Some points:
[-41  72  51  51  48  40  41  24  36  46  35  68  63 -56 -27  52  61 -36  65  51 -33  26  39  37
  36  27  27  40  21  37  23  20 -35 -38  59 -31  30  43  63  51 -32  59  46  34  33  37]
[ 30   6   2  24  32 -40 -16  19 -26   3  40  29  68  35  62  49  62 -18  37  36 -43  28  -6   9
  12  36  26 -24 -13  30  24  39  40  34  -1  24  35   6   8  27 -29  14 -29 -26  -2   2]
[ 30  37  42  40  61  43  32  32 -40  17  38  35  28  19  34 -16   7  -7  15  10  24   1  16  30
  33 -50  51  45  46 -43  74  82 -55  84 -75  61  66  77  26  59  58  28  61  32  49  42]
[ 16   0  24  41 -34 -27  53  74 -46  58 -49  60  60  34  44  53 -53  37  35  45  31  18 -33  17
  40 -49  15   9  40  34  17  42  27  29  37  33 -40  35  12  25  -6  -1  22  19   5  44]
[ 35  33  47  44  72  52 -57  53  77  58 -67 -46  48  61  53  47  35  16  23  16  24  30  14  29
  21  12  10  15   0  19  43  29  38  15  32  33  33  39  20  51  33  27  27  40  32  32]
[-16  -4 -27  -2 -20  13  22  16   8   8  18  10  25  12  35 -30  42  45 -60  46  59  54  57  27
  25  21  14  11  32  33  27  29  24  55  48  30  63  53 -51  30  33  48  32   7  43  52]
[ 43 -27  25  51  -5  16  34  37  34  34  33  18 -37   5  11  15  15  20  32  49 -31  21  40  48
  46  49  46  46  54  45  42 -40  29  59   2  30 -31 -10 -15  13   0  37  14  11  46  55]
[-31 -43 -33  61  50  32  46  24   9  12  24   1  45  53 -30  33  26  55  48  22 -36  25  49  26
  48  31  22 -31  27  30  30  26 -19 -43 -19  51  43 -32  73  49  44 -30  67  53  51  50]
[ 33  41  49  28  52 -46  43  46 -26  36  50  59 -21  54 -38  70  57  48 -49  36 -28  39 -41  17
  51  50  34  39 -42  26  31  23  44  43  51  28  26  35  40  56  55  46  44  51 -54  73]
[ -2  14  16  23  48  21  39 -60  68  64  38  40  59  59  38  19 -38 -31  14  13  10  32   8  33
  -3  15  19 -19 -26   1  15   9  30  15   4  46  14   9  19   9   9  41  21  19  35 -49]
[ 31  55  52  38 -46  73  49  37  46 -74  22  49  27  40  54  51  42 -65  53  60  44  51  36  37
  14  22  28  21 -26   6  14   3  35  35  43  60  49  64  39  58  54  20  27  14  14  25]
[ 12  13   2   7  33 -11  -1   1  23 -14 -10 -24   8   9   9  28  29  33  36  35  23   8  40   2
  17   8 -12 -21  -2 -12  20 -14   4  15  35  17  30  57  51  59  55  51 -91  33  48  65]
[ 37  58  26 -42  47  25 -34 -44  58  43  35  52  30  12  25  17  36  30   7 -22  31  21  36  30
  70 -63  45  45  34  40  39 -31  51  43 -31  -7 -19  28  42  16 -34  -5  33  26 -20  39]
[  6  40  28  22  34  41 -26  44 -18  44  22  45  34  26  27 -41   7  24  55  49 -44  64  78  65
 -54 -28  37  13  47  29  33 -56  20  46  55  42  22  27  25  35  46  38  47  17 -44  55]
[ 21  39  46  60  28  37  33  41  44  22 -31 -22   6 -13 -27 -16   1 -39  -1   8  10   5  -3  24
 -53  25   1  -2  30  28  53  34  25   7   4  41  -1   4  -5 -16   9 -13   2  33 -33  25]
[-44  35  36   9  29  24  26  40  48  32  53  31  38  28  49  31  23  46  14  23  19  12   6  38
  21  44  54  43  31 -83  46  26  43  27  22  12  15  -4  20  18  28  33   9  25  18  14]
[  7  30  40 -71  43  68  35  34  16   6   3  10   0 -17  -5  -7  -4  12   4  25  22  30  29  51
  67  37  73 -30 -28  57 -65  42  45  52  22  37  18  28  21  28  10  -4  28  23  29  39]
[ 34  38  29  10  61  44 -41  61 -47  42  41  50  52  28  60  46  34  51  23  23  51  15  35  38
  30  57 -44 -47  58  25  33  20  25  30  57  33  21  19  29  69  52  42  43  36  32 -62]
[ 27  39  39  41  45  41  41  56  44  32  48  28  42  38  23  29 -32  19  26  35  28  58  18 -13
  23  22 -37  52 -40  37  38  17  60  49  37  42  47 -45  50 -18  61 -35  67 -71  63  63]
[  4   3  40  14  37  27  20  13  14  10  11  16   3   7  18  19  41  14  49  17  34  19  40  24
  50 -67  55  39  53  58  62  69  77  58 102  58  97 -92  52  55  67  52  22  35  20  14]
[ 45  24  43  51  33  23  48   8  52  23  31  37  39  41  29  40  42  47  65 -49 -51  53  36  58
  16  31  25  31  27  38  16  44  28  47  22  32  57  25 -83 -34  39  70  36  42  55  61]
[ 18   4  21  41  31  39 -36  48  19   3  45   2  44   6  12  25 -18  22   4  12   2  11  -7  25
  27  50  71  71  80  82  53  79  92  38  37  45  78  50  35  11 -65   8 -16   4  17  -5]
[ 48  47  48  51  41  33  28   4  19   2  14  37  32  34  12 -19  35   0  -8   2   1  -9 -30  12
  14  18  16 -51  41  62 -33  38  14  48  34 -76  47  39  45 -39  63  45  40  50  40  22]
[  0  -7   2  -1   5  10  29  37  21  48  51  54  32  58  86  46  43 -32  39  58  55  41  37  52
  44  36  62 -22  63  25 -39  26   7 -23   4  -4  17 -10  13  10  18  46  31 -60  21  28]
[ 44  50  36  41  47 -51 -38  34  57  56  33  22  28  37  52  55  55  49  56  51  70  66  69  79
  68  54  60 -22  -2  66  67  60 -54  69  50  48  50  50  46 -56  35 -32  40  25  21  55]
[ 43 -29  47  37  38 -27  39  41  26  36  28  14  44  50 -27  42  33 -38  63  52  72  61  48  19
  41  28  45  42  20 -35  36 -31  37  69  74 -42  75  57 -42  68 -34 -27  63  75  59 -20]
[-41  60  72  54 -73  57 -44  68  66  61  69  55  33  69 -53  45  30  40  24  31  41  26  25 -41
  30  49  56 -36  59  38  34  24  50  50 -48  47  40  36  31  44  44  45  23  45  50  41]
[ 32  49 -42  58 -38 -39  79  38  62 -36  37  15  36  23  34  31  21  53  18  16  20  31  71  39
  39 -31  33 -10 -11  25  36  28  60  38  27  52  47  55  78  15  30  47  47  58 -37 -54]
[  83   90 -111   60   42   47   18   46   31   25   39   31   10   13   19   37    8    0    3
   27   15   13   26   35   18   35   37   38   42   43   43   26   32   39   43   18   23   35
   40   53   22   47   41   28   81   50]
[ 59  43  37  32  34  62  59  54 -29  52  50  45 -37  68  30 -32  31  27  14  27  30  18  27  43
   0  26 -21 -36 -12 -31  61  50  44  25  49  48  26  27  53 -30 -78  48  52  60  57  40]
[ 54  54  74  40  47 -60  21   7  44  37  26  41 -34  30  49 -23 -42  16  39  12  24  64 -26  32
  38  61  44  40  53  40  52  37  47 -11  15  28  33  56  59  85  78  80  52  16  44  17]
[ 30  26  37  31  23  27  67  48 -35  44 -58  39  49  27  53  34  42  50  25 -60  49  58  54  34
  28  56  35  38   4  45  16 -50  22  26 -54  25  59  21  46  41  16  37 -33  46  54  35]
[ 45  40  31  30  26  33  45  15  41  36 -52  43  30  47  21  56  52  53  32  43  23 -83  42 -15
  28  23  48  39  32 -47  43  34  35  24  35   2  25  42  28 -25  41  42  29 -70  24  28]
[ 62  62  31  40  29  44  38 -50  43  23  48  56  35  57  27  54 -43  34 -38  68  46  34  38  37
  24  41  33  27  56  14  20  28 -40  51  46  37  35 -49  28  40  21 -16 -62  72  24  47]
[ 37  48  35  34  36  56  35  41  39  31  23  43  38  48  50  39  42  48 -54  61 -30  60  39  49
  53  12  34  43  21  20  16  44   6 -75  33  54  35  62 -42  37  39 -45  14  27  23  18]
[ 69 -55  62  45  43  37  42  42  54  55  47  61  46 -56 -26  53  66  67 -70  34  58  57  37  50
 -48 -25  21  12  18  13  20  16  32  16  29  31  26  32  40  30  35  54  18  -4  46  11]
[ 39  35  26  24  30  44 -22  34 -25  21  22 -24 -36  26  32  50  15  43  50  33  47  30  61  37
 -54  66  54  62 -30  20 -41  45  16  23  10  13  45  23  30  35  29  35  40  25 -45  24]
[ 49  43  36  43  28  15  36   5   7  10   2  -1  -2 -16 -24   5  29  -3   8   1  34  42  39 -60
  27  51  26  30  62  57  32  24 -60  44  41  69  26  42  35  24   8   8  32 -52   2 -38]
[ 10  29  36  49  56  63  80 -57 -33  52  71 -56 -16  38  37  50  44  34  41  38  41  15 -45  26
  41  28  40   3  33  24  25 -51  42  46  36  61  45  49  28  26  27  10  27   2  23  32]
[-12  -6   9 -25   0  19  42 -48  13  16  18  44  52  32  62  49  56  45  30  20  15  43  32  10
 -76  76  57  41  71  50  91  66  60  47  49  10 -34  61  64  42  46 -51  64  48  45  55]
[ -1  29   0  29  17  26  16  36  22  19  21  29 -29  17  35  25 -22  26  17  40 -25  11  32  39
  42  30 -49  44  45  58  46 -25  45  54   8 -52  24  40  -6  25  69 -28  18  27  36 -32]
[ 55  37  30  46  50  25  33  31  36  44  47 -47  42  85  41  52  25  24  20  34  17  38  47 -50
 -18 -43  54  44  33  64 -51  49  33  32  37  22 -52  43  30  65  32  68  60  56  73  40]
[ 77  66  43  31   6  20  26  14  11  19 -48  43  23  26  36  41  42  19  20  33  28   9  38  25
  30  56  44  47  34  37  36  27  17  21   3  11  15 -74  20  36   9  42  50  56  26  20]
[-55  34  51  48  52  39  47  23  63  18  17  41 -67  49  70  50  39  60  41  47  43  28  50  39
  32  18 -42  23  42  54  27  46  36  35  30  35  42  57  43  42 -57  53  27  25  19  50]
[ 38 -42  39  28  24  57  35  45  46  49  19  50 -66  27  51  35  40  35  33  25 -30  22  19  19
  28  17  45  37  27  22   0  43 -20  29  15  17  28  25  42  19  42 -24  21  47  34 -64]
[ 34  24  37  17  42  42  49  30  34  29  29  53  49 -71  68  58 -55  43  55  56  38  40  16 -45
  23  36  37 -19 -16  34  36  33  36  32  19  15  49  43  25 -28  46  47  45  81  34  53]
[ -3  13  33  43  11  19  42  39  23  46  35 -60  46  47  45 -34  35 -26 -50  42  50  21  39  32
  46  44  30  45  32  36  47  29  22   4   0 -55  23  -3  38  -3  38  31  48  48 -37  42]
[-23  53  14  18  14 -14  -8  -9 -12 -27  20  14  17  26 -32  49  51  70  68  80  87  74 -41  72
 -32 -26 -24  71  26  23 -12  35 -11   2 -31   3   1  -7   4 -19  24  34  28  33  47 -21]
[ 25  32  36  48  27  44  51  49 -38  62  55  30  23  31  23  39  55 -49  52 -23  58  63  50  62
  53  19  40  49  54  37  36  47  60  15  59  47 -40  54  55 -47  78  26 -66  51  41  27]
[ 35  46  46  38  38 -53  48  51  53  55  62  49  53  26  30 -45  49  41  53  32  42 -94  33  53
 -31  32  26  32  31  44 -55  11  46  30  36  72  48  37  30  46  42 -50  25  50  47  36]
[  7  -3 -21 -11 -19  -5 -15  42  42  35  37  48 -50  20  38  28  66 -37  13 -48  33  15 -15 -13
  -3  -7   6  14 -38  14  33  26   2  14  26  19  15   0  24  28  20 -24  23  31  60  50]
Along one direction, these points spread out more than along any other. Take the direction at right angles to it along which they spread out most. Go by this last direction. How many in every 100 of the points above lie lower along it than each point below? Answers are rounded to whole numbers. More than half of the points above lie lower than the first one.
[ 70  55  66 -73 -60  46  56  53  52  43  50 -53  62  45  40  45  48  54  44  13 -39  33 -35  44
  33  -2 -28  24  47  32  44  25 -42  44  54  29  36  28  42  33  20  38  29  24  24  11] 59
[-38  52 -42  53  68  57  46  60  52  50  50  49  40  27  41  46  44  44  33 -45  48  28   6 -39
  32  32  26  33  31  13   9  10   7  45  48  43 -12  13 -41  -3  32  25  30  39 -48   6] 59
[ 81 -48 -22  81 -38  60 -25 -34  45  43  29  35  17   3  47 -27  32  40  66  24  46  36 -41  31
  42  30  27  11  23   0   7  30   7   3  35  23  33  35  29  53  34  35  38  40 -46  52] 51
[ -3   7  16   8   7 -13  -1  -6  24  15 -21   9  26  -7   2  24  -1 -19  -4 -11   1  35  44  40
  67  73 -53  67  83 -53 -64  74  47  64  54  73  18  36  48  20  28  35  58  45  39  56] 37
[ 27  29  26  11  15  19  20 -14   6  16   3   1   7  10 -38  17  33  33  44  44  32  16  65  55
  65  55  56 -40 -29  43  71  70  56  31  21  38 -61  20 -44  44  44  35  43  23  37 -25] 65
[ 46  29  28  28  18  39  31  39  27  25  44  13  16  41 -48  34 -56  69  61 -58  55  53  58  51
  24  11  24   1  22 -16   7  33  20   0  46 -48  27  34  35  32  14 -22   6 -20   1  35] 51
[ 21  39 -42  13  40  60  41  40  51  50 -54  48  48  55 -29 -44  61  59  59  70  56  74 -61  57
  46  48  56  45  25  34  25  13  44  38  51  43  45  47  53  24  36  34  29  26  51  21] 65
[ 40  42  21  33  27  29  36  57  40  50  63 -54  36 -80  55  39  31  38  43  42  42  13  16  48
  41  35  18  30  11   4  31  16  31  10  -2  24   5  10  17  39  29  28  40  41  49  47] 57
[ 29  27  43  71 -44  66 -22 -54 -36  75  48  49  64  30  25  27  35  32  22  12  27  -5  47  32
  49  28 -41  69 -52  58  27  41  45  25  38  25  43  43  27  40  32  27  41  22  35  23] 67
[ 47  39  15  12  26  21 -25  22 -21  28  40  21  28  24  20 -33  46  48  49  69 -50  69  57 -51
  42  26  39  43  14 -43   7  29  41  22  18  20  28  24  49 -39  31  20   8  40  41  13] 49
[ 47  43  51  39  48  40  36  41  26 -87  58  45  50  39  39 -31  45  44  33 -37  35  26  16  39
  44  50  32  37  34  30  42  39  26   4  15  -2 -25   2   8  56  14  20  35  14  32  38] 37
[ 31  26  15 -50   2  -5  -3   6  -8   1  25  23  -9  36  10  33 -24  14  15   5  38 -20  22  -5
  16  23  40  45  41  49  56 -32  16 -87  50  57  66  42 -24 -36  37  54  56  54  42  31] 35
[ 47  29  51  24  40  21  53  29  43  32  36  41  30  24  43 -57  57  56  63  65  61  67  59 -65
  49  24 -38  23  28  27  19  24  31   1  19  29  11  14   4  33   7   7  -6  23   5  27] 67
[ 50 -56  65  53  56  46 -36  43  37 -68  30  35  45  47  32  44  24  32  15  36  37   7  17  33
  48  32  21  35  27  25  21 -50  11  32  35  51 -39  40  66 -36  34  46  59  47  34  28] 67
[ 82 -32 -22 -57  71  49  59  48  54  52  56  57  52  68 -35  62  38 -33  61  57  40  15  45  32
  25  46 -46  45  47  54  46  54  47  38 -52  40  46  47  32  31  48  52  22  37 -44  41] 65
[-24 -20  17   4  24  25  30  45  39  38  43  34  51  49  27 -36 -30  31  26  24  21  -8  26  29
  24  48  46  87 -60  66  59  54 -57  59  61  28 -21  37  32  32  16  64 -30  17  28   4] 41
